One vector is turned by the same rotation once a tick. Each row is the vector after some number of ticks, and that number follows the row.
The counts run from 0 to 557.
5,-11,2,3,1,-8,5,9,-8,-2,14,1,9,1,-3,4,0,-9,-2,-6,12,-11,-1,13,6,2,4,-3,4,-14,13,5,10,-9,7,-3,4,3,20,-6,-3,-7,8,16,14,-12,3,-9,-4,6,-7
368
7,-5,10,13,4,-5,-2,7,9,-3,13,-10,0,-3,-14,-8,-8,-4,3,12,-6,2,-5,-3,-7,6,0,-1,-7,-14,5,-21,7,-6,-4,-4,-4,13,14,6,-2,16,7,7,3,-6,2,0,-2,-10,7
74
14,-7,3,1,3,4,-2,13,-7,-6,13,-2,5,2,-8,-7,8,-11,12,17,12,-4,-11,-2,-1,2,0,-11,2,-4,-1,0,11,1,-5,8,-18,15,-11,14,10,4,5,-1,-3,-12,0,0,9,-3,3
314
5,0,9,-3,1,-1,-2,-3,-3,6,-3,-2,-3,8,-6,10,-15,-9,3,9,14,-14,1,11,-18,-2,-3,5,10,-11,-2,7,22,-6,8,-1,-9,-6,9,2,-3,-11,9,-6,-8,-1,5,2,-3,9,-7
118
10,-9,-2,-2,-14,-8,6,-6,-17,-1,3,0,-6,3,-11,-9,-10,-12,0,4,8,-12,1,8,-11,-6,-1,3,-5,-14,-9,-1,15,-5,14,-1,-19,-5,8,-1,1,-7,11,0,0,-2,-1,-1,-6,13,-4
342
-2,1,8,5,12,7,-10,8,9,3,8,-15,14,-4,-3,7,2,0,10,3,-2,5,-2,5,8,8,6,6,1,-14,17,-5,2,-5,-10,-4,-4,10,10,-11,7,13,8,10,15,-8,-3,3,-3,-7,10
278
14,-1,8,4,-3,6,-6,20,7,1,8,3,10,1,-1,4,6,7,14,12,8,0,-6,-7,-3,4,-3,-6,-7,-5,9,1,9,6,-8,-9,-19,6,-13,5,15,-1,7,0,-15,-5,3,-1,4,6,2
311
0,-6,-2,-6,2,-6,-5,-4,-8,7,1,-10,-2,2,-10,-9,-11,-18,3,9,2,-15,0,6,-10,2,-6,11,2,-19,-4,-6,14,-2,7,-1,-13,-9,16,-5,7,-2,4,-8,7,10,2,4,-14,2,7
453
0,4,9,-1,6,11,-10,8,7,4,-3,-13,-2,2,-1,-1,2,-1,10,16,5,-1,-3,3,-13,3,4,11,-3,-6,4,1,3,2,-10,1,-27,14,-3,1,12,9,0,-12,-9,2,4,4,-6,-3,14
304
16,4,3,1,-1,1,9,8,-9,3,12,-6,3,2,0,-4,8,6,-2,8,6,-3,-2,8,-3,-3,11,8,-13,-3,6,2,-9,-4,-12,0,-28,14,-1,-6,17,9,6,7,-4,-5,-3,1,0,-6,9
512
-1,8,8,7,2,4,0,20,2,-5,12,-5,7,-9,-5,-2,-3,13,-1,2,5,7,-8,-7,4,-7,-6,13,-7,-14,14,-5,7,-6,-5,-18,-6,7,10,-8,9,0,1,8,-4,-12,-1,-12,-9,10,6
51
10,-4,5,4,3,4,-2,9,-9,-2,-1,2,12,8,-3,6,1,-7,17,8,7,-7,-11,0,-5,9,0,-4,3,-9,2,9,20,-1,-1,-5,-13,-6,-15,6,14,-6,7,-2,-17,-4,6,-1,-6,10,5
217
2,-1,14,0,-7,8,-10,8,22,11,5,-8,3,-5,2,7,1,11,7,-1,9,2,13,8,-6,-1,7,11,-10,-8,17,1,1,4,-4,-4,-17,12,16,-7,-3,4,10,2,5,-4,1,4,-1,4,-4
284
1,-2,1,2,0,-2,2,-1,-12,0,2,-13,11,0,1,-1,7,-5,-4,-9,4,-3,-2,20,1,8,14,11,-8,-15,11,8,1,-9,-1,1,-13,7,12,-16,6,3,4,6,5,-9,5,-5,-16,0,14
270
1,-5,13,8,-9,3,-7,-3,2,-6,8,-12,-2,-7,-8,-4,-8,-2,-10,2,6,6,4,13,-5,4,5,5,-8,-10,8,-10,7,-5,5,5,-5,20,19,-4,-14,10,10,11,10,-13,2,-7,-6,-1,0
170
1,-6,-3,-8,0,-6,4,-2,-1,10,6,-6,-2,1,-8,-5,-8,-8,3,2,8,-15,7,7,-4,-13,0,15,-3,-16,-3,-3,3,-6,8,-4,-14,-6,22,-10,4,-2,7,2,20,0,-5,3,-5,6,-4
359
9,0,5,-3,12,-4,8,19,1,9,18,-3,6,5,6,1,6,4,-2,1,13,-13,-1,10,1,-4,6,6,1,-11,19,5,-4,-5,-9,-3,-8,8,21,-3,8,3,0,8,7,-5,5,-1,-2,-5,5
384
8,-7,8,-4,4,10,-8,-2,-7,1,-3,-3,6,7,-2,11,-3,-15,18,7,13,-9,0,8,-1,3,1,-3,13,-2,0,8,17,4,6,7,-16,-2,-9,3,5,1,18,0,12,-4,1,10,0,5,-4
114
8,0,5,9,9,-5,16,13,-4,-7,10,-4,3,4,-6,4,0,2,-2,1,9,-7,-8,8,-5,-4,12,5,1,-11,4,4,6,-21,-4,-2,-2,12,12,0,-1,1,-1,11,-7,-24,6,-12,-1,1,4
497
-2,-9,10,7,-2,6,-18,-4,11,5,-10,-8,6,-3,-8,6,-7,-15,17,16,-2,0,-4,0,-11,15,7,-2,-2,-8,-1,-7,14,-1,8,-3,-10,11,-8,1,3,1,15,1,1,-2,0,-3,-6,5,1
95
8,-5,4,-7,0,-2,-1,-5,-3,16,6,-3,-6,4,-8,2,-9,-13,2,17,10,-18,4,8,-9,-6,3,4,3,-5,-3,-1,2,-1,7,2,-18,4,11,-5,8,-4,14,3,15,7,-7,6,3,3,-13
5
-1,5,8,-5,16,8,-6,-3,-11,1,4,-12,5,5,-4,13,-10,-13,3,8,10,-5,-8,12,1,5,-2,3,19,-9,3,6,17,-4,0,4,-4,-2,2,-9,2,2,15,6,16,-3,-1,7,-5,-4,1
20
4,-1,9,8,3,-10,2,9,0,3,14,-6,8,-1,-4,4,-2,0,-10,-1,1,-5,-3,14,-2,9,4,5,-5,-18,17,-1,7,-10,-2,-8,3,6,25,-10,-4,0,1,14,-1,-6,7,-8,-9,-5,6
273
13,-6,9,7,-11,-3,7,4,-12,-8,13,-4,-2,2,-1,-14,3,0,-7,-5,6,-3,3,16,-10,2,3,3,-14,-11,8,-5,5,-2,-1,4,-17,12,15,5,-4,9,3,2,-9,-11,9,-3,-8,-2,9
65
8,-4,8,13,-14,-6,1,9,-1,-7,6,-2,2,-4,-6,-12,2,4,-4,0,3,2,-3,5,-10,3,5,4,-19,-16,8,-5,7,-8,2,-7,-10,13,11,-1,-3,-1,1,4,-16,-14,7,-14,-11,7,8
67
3,-5,6,-2,-2,-9,-6,4,-4,12,7,-2,0,1,-4,-3,-15,-6,-1,8,5,-14,2,3,-10,-1,-11,5,-3,-18,9,-7,12,3,8,-12,-7,-11,19,-6,9,-8,7,-1,3,15,4,-2,-16,9,-4
455
0,-10,7,-2,-4,9,-7,4,5,0,-3,0,11,-2,-2,9,-4,-5,20,-6,11,-3,6,5,9,-2,-1,-1,7,-10,10,2,16,4,10,-5,-7,-8,5,-2,2,-2,17,4,21,-8,0,2,-4,18,-9
466
5,-5,5,-1,7,14,-2,9,1,-7,7,-9,7,2,1,5,10,-1,10,0,14,2,-2,10,5,0,13,3,6,-5,9,10,3,-8,-6,9,-14,20,3,1,1,9,6,4,14,-23,0,0,5,-5,4
391
15,-9,8,1,-4,-1,-3,2,1,7,9,-6,-2,4,-1,-10,3,-2,7,8,-1,-8,8,9,-8,3,6,1,-14,-9,8,-11,-4,8,-4,6,-25,9,10,4,9,16,10,-3,5,6,2,10,-3,-6,8
81
10,-12,-6,2,-8,-4,-4,4,-14,-2,7,-1,16,-2,-10,-5,6,-15,14,5,1,-3,-10,-1,6,10,-1,-6,-6,-15,-1,0,15,3,3,-3,-15,-7,-12,-5,12,-5,12,4,-1,-4,-4,0,1,5,5
442
4,-6,12,0,7,2,-11,-7,-4,10,0,-10,-3,6,-4,1,-9,-19,8,20,2,-11,-1,11,-12,11,5,-1,4,-6,1,-6,7,3,4,8,-17,9,2,2,9,8,10,-4,7,11,5,7,-11,-6,5
98
8,-15,5,3,-9,1,-10,6,14,4,13,-5,0,-5,-9,-5,5,-8,5,12,10,-1,5,4,-7,4,7,-7,-7,-9,7,-4,7,2,3,8,-10,26,12,5,-6,3,6,5,9,-9,0,-2,9,-3,-7
187
14,-16,-3,8,0,-6,-4,6,-3,1,6,-2,12,0,-7,-4,10,-16,15,9,-2,-8,-9,3,-2,16,12,-12,-9,-11,2,2,7,-3,1,3,-13,10,-6,3,11,3,6,6,-2,-7,2,-3,1,-3,9
89
2,-6,-1,-5,-7,-5,4,2,4,12,5,-4,1,1,-4,0,-8,-3,6,-2,7,-13,12,7,-4,-12,1,15,-4,-19,3,-1,7,-5,8,-9,-13,-8,23,-13,2,-6,9,4,15,2,-3,3,-4,12,-8
360
12,3,10,4,6,6,11,10,-12,-5,2,-2,11,9,8,7,7,6,5,-9,10,-5,0,17,2,0,14,6,-1,-4,13,11,1,-8,-6,0,-14,3,2,0,8,6,6,8,-6,-16,8,-1,-9,7,9
494
